In the rows, zero is written as 128.
Each path below is one point turned by a fixed rotation once a step. After each direction that follows a path, write how fast that rotation turns it, in deg/step (0 if it stays still).
Each turn is a multiple of 5 degrees from 10 to 175, or 0.
Each row of a path follows its step; steps can be skipped.
path 1
step 0: [136 131 118 127 131 136 130 136 136 130 145 130 137 125 122 126 130 126
 133 131 146 125 138 122 125 138 122 119 106 132 130 118 129 121 128 129
 128 141 130 129 135 126 126 127 131 132 118 115 116 113 116 116 126 146
 122 136 131 126 114 136 128 122 132]
step 1: [121 130 132 124 112 121 114 138 125 137 133 127 145 124 122 138 125 121
 119 141 117 120 129 135 121 135 130 132 118 124 133 119 119 119 119 127
 120 129 125 132 147 135 127 136 120 135 125 120 111 129 131 118 126 120
 123 147 117 133 130 135 135 124 123]
step 2: [129 119 136 135 135 134 134 150 118 119 142 119 136 133 118 132 123 135
 129 131 144 123 125 126 129 116 138 134 127 129 129 115 135 131 132 134
 126 125 124 134 132 117 138 138 116 128 123 135 128 110 134 122 118 119
 125 143 113 134 122 131 134 120 129]
step 4: [121 129 124 127 127 116 138 143 139 129 132 121 140 141 127 148 132 125
 137 127 139 124 126 135 136 124 122 133 127 133 127 115 123 144 126 144
 115 128 125 138 135 139 138 118 134 133 141 119 120 125 127 133 133 130
 110 139 124 125 132 126 116 129 126]
step 5: [135 117 122 130 117 132 134 155 127 123 122 123 131 147 133 126 127 134
 133 141 138 128 118 138 129 134 113 116 130 126 123 112 123 118 132 132
 126 138 127 132 130 136 121 128 131 117 123 122 126 126 131 126 122 122
 120 128 139 134 137 136 141 114 133]
step 6: [117 124 133 132 135 125 123 149 124 119 131 122 143 133 123 129 121 117
 119 130 115 128 136 129 141 126 129 131 143 142 132 123 120 121 140 126
 118 139 125 126 113 140 120 112 123 125 130 131 117 127 137 125 129 128
 132 144 133 136 137 124 125 121 124]
step 7: [128 122 108 124 135 128 143 143 124 131 137 111 126 124 132 126 125 127
 134 126 143 127 143 122 126 130 132 139 125 141 132 114 125 124 130 135
 125 127 116 127 123 129 133 121 130 113 134 128 120 128 120 119 135 148
 135 130 123 132 131 127 135 111 126]
step 8: [125 139 121 122 124 127 121 144 116 132 137 127 144 128 120 125 133 116
 138 134 126 129 142 138 126 138 122 136 125 120 121 116 133 118 113 125
 120 114 131 116 133 142 119 122 134 133 131 133 122 135 122 122 125 132
 126 133 137 114 142 132 138 125 128]
step 9: [133 133 129 131 125 136 132 142 134 135 150 128 146 136 124 126 138 134
 119 127 122 137 134 130 129 124 128 125 125 134 126 122 141 133 135 123
 120 126 122 121 121 128 139 121 122 130 125 131 127 122 128 124 123 139
 108 138 110 128 135 148 133 120 138]
step 10: [125 125 125 123 116 139 124 144 117 119 132 128 128 128 119 133 118 121
 118 135 127 128 131 124 106 140 132 118 129 134 117 117 126 130 130 123
 124 126 136 125 131 122 136 120 121 131 121 111 111 116 129 117 122 144
 135 126 129 129 120 142 135 123 124]
Directions:
[125 130 131 129 129 125 128 125 127 122 131 129 125 130 125 127 126 127
 131 128 128 129 129 129 127 129 127 129 131 127 132 126 132 129 127 128
 127 132 129 131 127 129 128 128 130 130 126 131 128 126 126 129 128 130
 126 131 125 125 129 127 125 126 129] => 160
[128 126 131 130 124 127 129 129 125 126 131 130 130 129 133 129 129 128
 127 130 126 128 126 132 129 126 125 126 127 124 128 128 133 125 126 130
 129 128 128 126 130 126 125 128 130 127 131 129 129 128 126 131 130 126
 128 129 124 131 129 128 131 129 129] => 100
[128 130 126 131 124 125 127 129 127 129 128 127 128 122 129 127 128 131
 132 126 131 131 131 130 128 130 129 129 127 126 127 127 124 128 123 131
 127 131 126 130 128 132 128 127 128 130 128 125 129 130 125 131 128 130
 126 128 128 128 126 126 128 131 128] => 100
